In the rows, zero is written as 128.
One hidden turn or mirror swaps the rows below in pairs. Which row is each named row swapped with?
The rows were stretched afterwards, more along some directions than others.
laga: [117 135 100  97 139 136 125 128 100 155 146 140 166 140 139 159 111 134
 108 104 136  98 124 137 117 168  95 135  92 127 133 127 111]
vemok: [110 124 103  93 127 138 118 148 106 113 141 127 163 141 147 153 127 125
 118 117 121  88 123 146 125 157 132 109  99 163 146 146 109]
Koza: [118 124 116 123 123 181 104 130 123 138 154 139 167 144 136 144 162 158
 109 108 121 113 127 152 120 143 101 117  89 143 135 137 132]
vimad: [122 118  98 105 129 141 116 101 146 148 141 132 142 171 155 180 153 141
 120 120 127  96 132 141 126 130 132 112 134 142 128 163 121]
zire: [122 153 108  96 133 132 114 133  96 150 149 152 153 134 134 177 111 139
 121  97 136  98 125 133 112 160 115 117 110 125 128 132 121]
fonul: [140 145 106 111 120 156 120 151 107 124 150 144 126 165 149 175 163 108
 124 132 127  90 114 145 118 159 119 142 121 115 122 133 118]
vegos: [119 120  84 101 117 165  93 134 137 119 172 168 135 151 138 164 164 151
 126 123 101 103 115 161 119 158 111 134 110 138 154 139 138]
vakaz: [145 105 117 124 137 177 139 121 124 117 131 129 135 137 128 146 155 107
 104 108 124 100 142 105 110 144 129 119 119 122 122 119 129]
Zetan: [126 123 112 140  99 148  97 118 135 147 143 151 133 149 115 172 127 108
 109 137 132  82 125 126 116 149 126 112 109 130 131 131 106]
Viki: [114 125  93 106 115 161  92 131 134 133 167 175 138 154 128 161 168 152
 126 118 106 115 127 170 121 158 117 127 105 143 154 141 127]
fesuz: [128 113 105 140 107 163 107 103 134 143 141 145 132 155 126 184 129 102
 113 134 143  80 129 124 107 142 119 120 121 118 136 132 122]
div: [126 109 111 121 138 162 142 106 127 114 145 121 145 136 131 137 144 116
 102  99 119 111 139 108 126 143 139 110 124 127 129 127 130]
miv: [122 115 105 103 140 145 125 128 111 127 137 132 185 136 135 162 133 152
 136 115 130  87 130 127 129 134 128 109 111 121 151 157 117]
logar: [135 122 109 135 104 150 121 118 129 126 132 138 133 152 117 180 137  94
 113 141 124  77 131 118 107 143 126 118 124 130 129 133 108]
Paf: [ 96 119 102 132 131 147 114 112 149 134 142 133 160 168 133 145 147 130
 125 135 119  79 136 135 147 147 129 126 121 130 132 133 152]
ditu: [153 138 108  99 124 174 100 144 100 143 117 152 131 143 128 182 172 132
 129 127 117 101 125 155 109 137 119 120 105 120 123 139 131]
nopa: [135 140 128 126 119 154  89 142 123 144 133 157 120 157 130 147 169 121
 142 126 121  94 125 159 147 152 109 124 108 138 125 130 121]
tel: [117 113 103 105 112 166  97 133 136 138 168 174 128 149 126 175 171 141
 130 118 107 118 127 166 102 153 125 122 101 135 153 135 132]
Minek: [130 126 111 117 120 174  97 132 136 134 154 148 146 151 141 149 179 160
 124 107 110 119 124 148 142 131 112 120  99 134 123 130 139]
Difan: [144 137 122  91 131 189 111 125 113 151 127 171 131 163 126 200 183 123
 128 135 112 101 124 138 105 150 109 119 103 144 124 128 125]
Ruge: [107 138 107 133 115 157 113 123 134 127 150 175 143 166 124 161 148 139
 121 146 106  80 119 150 158 151 113 125 111 111 124 132 161]
pibi: [126 130 116  89 124 161 111 106 138 139 150 164 140 163 116 200 165 121
 104 143 110  91 103 143 108 161 106 115 108 132 134 115 142]
san: [119 125 123 141 110 184 111 135 105 137 136 148 163 150 139 187 160 129
 137 118 122  96 135 135 125 125 138  95 121 104 128 165 142]
sono: [106 125  83 112 113 175  86 138 129 139 174 165 137 152 136 176 169 141
 122 125 102 112 126 161  99 156 120 121 110 135 157 146 126]
Kufa: [138 102 113 125 134 166 135 120 133 104 147 135 147 130 126 138 157 110
  98 107 113 107 130 110 134 143 136 113 119 117 123 122 124]
sig: [107 123 120 131 110 188 112 115 122 153 139 150 168 159 126 184 161 122
 116 129 116 101 139 140 129 135 125  89 120 104 116 149 145]
zekol: [114 149 101  95 130 130 117 133  95 155 141 149 154 130 142 179 114 130
 106  96 138  96 128 139 106 164 103 123 106 113 121 128 117]
zuv: [119 134 104 120 106 160 109 119 124 124 128 146 138 149 122 194 122 108
 118 143 129  67 116 120 112 142 116 117 125 132 134 128 122]
buku: [134 129 109 135 106 181 119 135 101 142 148 155 151 144 135 173 161 135
 113 120 117 112 136 152 111 129 133  93 119 119 121 161 149]
rizat: [132 133 117 104 132 140 101 124 115 141 124 142 141 151 132 177 184 119
 128 131 109  96 126 161 112 134 119 121 108 128 112 122 134]
febov: [132 121 105 130 101 162 101 117 135 160 133 139 152 156 130 189 130 106
 114 132 139  79 131 125 106 146 113 128 111 116 137 148 110]
vano: [120 117 122  93 124 147 127 124 110 119 119 141 176 148 135 166 139 126
 131 130 122  89 139 132 115 161 110 109  88 160 151 136 111]
befus: [118 122  91 117 140 156 111 138 117 131 136 159 160 163 122 153 131 128
 126 123 119  90 128 144 142 150 121 123 115 124 145 126 151]
mub: [124 122 110 138 106 175 114 134 118 138 147 141 150 147 132 171 163 114
 129 115 114 102 135 128 123 131 129 104 124 100 127 163 142]
nur: [129 126 109 135 113 186 125 144 102 152 146 139 144 140 149 172 157 142
 125 116 113 114 137 140 126 126 137  93 129 110 128 176 132]
fadi: [133 129 112 111 122 176 108 131 128 118 139 143 154 154 132 162 171 139
 114 111 120 107 124 155 125 135 106 134  87 140 130 127 139]
sego: [126 116  85 108 120 167  87 126 130 149 168 182 137 148 141 167 176 145
 120 127 101 122 130 163  99 158 124 126 104 134 154 148 125]
Bova: [120 131  94 100 116 140 102 144 130 134 173 182 113 152 129 169 159 141
 121 131 105 108 121 158 109 156 128 130 117 132 144 127 135]
bele: [140 134 133 126 119 158  97 131 118 149 139 161 124 166 136 145 167 118
 128 135 132  90 120 158 145 153  99 141 106 149 108 115 135]
kog: [119 121 116 123 121 168 103 128 140 124 147 141 156 147 137 150 173 146
 114 110 114 114 124 154 145 130 104 120  91 136 122 126 130]
tof: [128 130 116 121 101 144 107 112 137 148 147 141 138 159 120 192 127 114
 112 130 136  81 125 132 108 139 130 107 123 138 131 144 115]
pufo: [137 137 138 127 119 141  98 127 117 144 137 160 112 156 135 154 168 126
 142 126 130  89 119 159 149 146 113 126 116 142 108 128 133]
risul: [156 141 102 131 109 150 112 132 108 127 156 143 125 160 136 169 155 102
 104 125 138 100 104 145 119 163 113 143 118 100 123 141 132]
vufu: [139 113 110 133 132 164 140 115 127 122 146 137 151 131 128 145 156 120
 109 105 114 107 138  98 124 142 138 115 126 115 127 140 123]
favaz: [115 144  97  96 119 139 109 121 109 163 152 155 140 134 136 180 116 139
  96  96 134 113 126 139 115 164 104 112 106 105 122 132 117]
Rofit: [124 117 104  98 122 148 116 131 119 154 138 151 196 138 126 167 123 151
 120 104 139  92 120 127 136 148 121 102 111 111 150 157 126]
guf: [127 132 110 121 120 156 106 121 127 105 137 161 141 165 131 138 157 139
 135 142 117  94 122 152 150 147 117 138  99 125 131 126 163]
deluf: [114 123  99  90 130 144 122 136 103 116 125 129 155 144 160 159 140 114
 120 117 127  95 135 141 123 156 128 120 104 165 136 136 109]
Tiz: [141 139 124 128 123 164  92 146 110 150 138 145 137 163 144 153 167 125
 132 122 140  95 121 165 142 153 104 128 107 149 106 129 127]
guteb: [128 122  91 121 129 164  98 101 151 133 143 143 134 161 164 171 157 147
 123 125 132 109 127 132 137 129 132 106 122 141 122 158 108]
putul: [113 134  99 100 121 159  99 121 113 124 173 167 133 138 129 169 159 143
 122 113 108 109 115 174 104 157 114 128 120 132 143 131 144]
zod: [136 136 115 130 109 172 118 119 116 123 141 133 156 150 129 156 151 129
 132 112 113 106 138 127 130 139 139  97 127 120 126 170 139]
gog: [143 103 115 119 131 170 135 111 128 107 142 124 149 136 132 143 155 114
  98 112 119 104 133 111 125 137 141 116 113 122 122 122 128]
pasu: [109 113 105 103 126 149 125 141 111 122 138 130 171 133 147 148 125 127
 125 110 124 100 135 142 122 153 126 105  95 146 161 153 105]
lur: [158 147 112 119 114 147 116 153 102 122 149 156 136 159 146 156 160 121
 100 124 127  97 114 144 124 175 119 150 117 130 121 144 121]
mab: [144 147 136 110 119 143  96 135 108 144 136 163 138 157 116 145 161 129
 135 115 127  96 129 158 140 176  92 133 102 139 122 121 126]
loso: [121 135  89 111 128 149  91 114 133 145 138 144 149 175 167 172 142 143
 130 120 138  97 130 142 142 145 129 102 115 158 134 156  97]
Sasa: [134 143 106  88 129 124 116 132 108 154 145 153 150 135 126 167 117 127
 108  86 141 107 120 139 119 169 102 129  96 116 129 125 113]
zefo: [129 142 127 123 117 143  98 127 114 148 142 154 140 160 141 151 168 129
 134 130 130  91 114 159 149 158 101 132 114 153 115 130 129]
Ril: [159 139 118 111 131 155 102 147 110 134 124 143 138 157 121 179 169 132
 146 123 124  84 120 146 129 127 115 119 119 122 119 136 130]
Guvup: [113 130 126 139 115 185 120 123 105 150 134 146 167 156 123 188 164 124
 139 133 113  95 139 142 115 126 120 105 123 112 130 158 144]
Vin: [143 142  93 120 120 157 113 148 119 116 164 133 129 149 147 159 149 120
 102 127 128  98 105 140 122 153 117 141 120 107 115 140 116]
zemo: [101 115  96 126 133 148 106 120 132 140 154 159 162 165 131 148 146 131
 111 133 110  99 123 158 147 152 113 114 110 116 125 115 160]
Kepib: [122 118 109 134 138 146  95 122 129 120 144 145 157 172 129 149 146 121
 125 122 125  79 115 155 151 146 130 122 116 127 131 122 159]
begek: [ 99 108 106 119 136 157 122 126 115 131 133 128 171 143 167 149 144 131
 129 132 132  95 143 130 129 149 130 110 100 157 134 146 105]
Bilu: [148 145  89 109 118 138 111 155 107 131 158 153 120 158 139 159 151 122
  90 138 115  92 106 148 119 154 123 134 128 122 115 141 120]
Gotor: [104 113  99  96 133 154 123 137 111 125 143 130 163 144 162 148 144 124
 120 118 113 104 142 138 114 154 130 115 101 169 141 143 108]
Digi: [114 121  96 128 138 151 104 125 133 137 139 130 145 166 145 140 140 138
 117 132 121  90 125 154 159 142 127 123 113 138 134 136 139]
Vemon: [130 136 117 118 116 179 109 140 122 125 147 152 136 154 130 154 171 143
 114 118 115 114 118 148 133 136 104 125  98 135 126 121 147]
fud: [116 136 105 122 117 166 127 117 118 123 151 136 154 153 128 179 149 119
 112 112 100  97 137 151 122 142 138  94 124 122 121 158 143]
sude: [133 125 111 137 103 162 104 101 124 125 139 136 129 144 130 177 142 104
 106 138 127  79 128 130 110 141 121 120 120 127 120 140 111]
sunin: [116 115 102 113 131 145 118 112 120 160 140 132 190 132 135 157 124 160
 129 113 132  94 125 130 130 144 119 107 109 116 149 165 120]
nuka: [138 128 112 120 123 143 107 102 137 138 122 133 152 173 165 174 156 133
 119 117 137  97 138 137 131 148 130 118 117 166 124 160 108]
Bamov: [131 136 124  86 124 160 112 117 126 139 132 169 145 153 121 198 175 121
 124 137 113  97 116 134 104 154 113 117  94 141 136 127 121]
Pemok: [112 128  80 117 120 157  88 104 144 142 135 145 144 170 164 179 154 144
 130 119 132 110 136 126 140 146 135 104 114 140 144 171 107]
vure: [129 135 127  88 130 168 111 110 125 142 138 163 160 162 118 206 167 122
 117 135 122  79 107 145 104 159 106 116 109 143 135 125 143]
Tuper: [119 141  93 122 125 145 113  93 147 154 138 132 145 179 156 181 147 127
 109 123 143  98 140 129 120 154 124 117 129 153 121 153 112]
Mitel: [110 109  97 127 130 151  92 107 139 121 149 153 153 163 134 139 155 126
 118 131 119  94 122 156 148 143 123 125  99 132 140 129 154]
Zut: [138 152  91 113 112 158 129 145 108 133 158 159 133 160 148 178 155 121
  93 134 131 106 120 139  99 170 115 138 120 123 124 143 125]
nofaf: [136 144 136  88 128 169 116 122 117 133 133 168 143 163 116 210 160 122
 134 139 128  79 109 140 105 149 109 128 106 137 132 116 151]

mab swaps with vano
zod swaps with guf
vure swaps with zekol
zire swaps with nofaf
Bamov swaps with Sasa

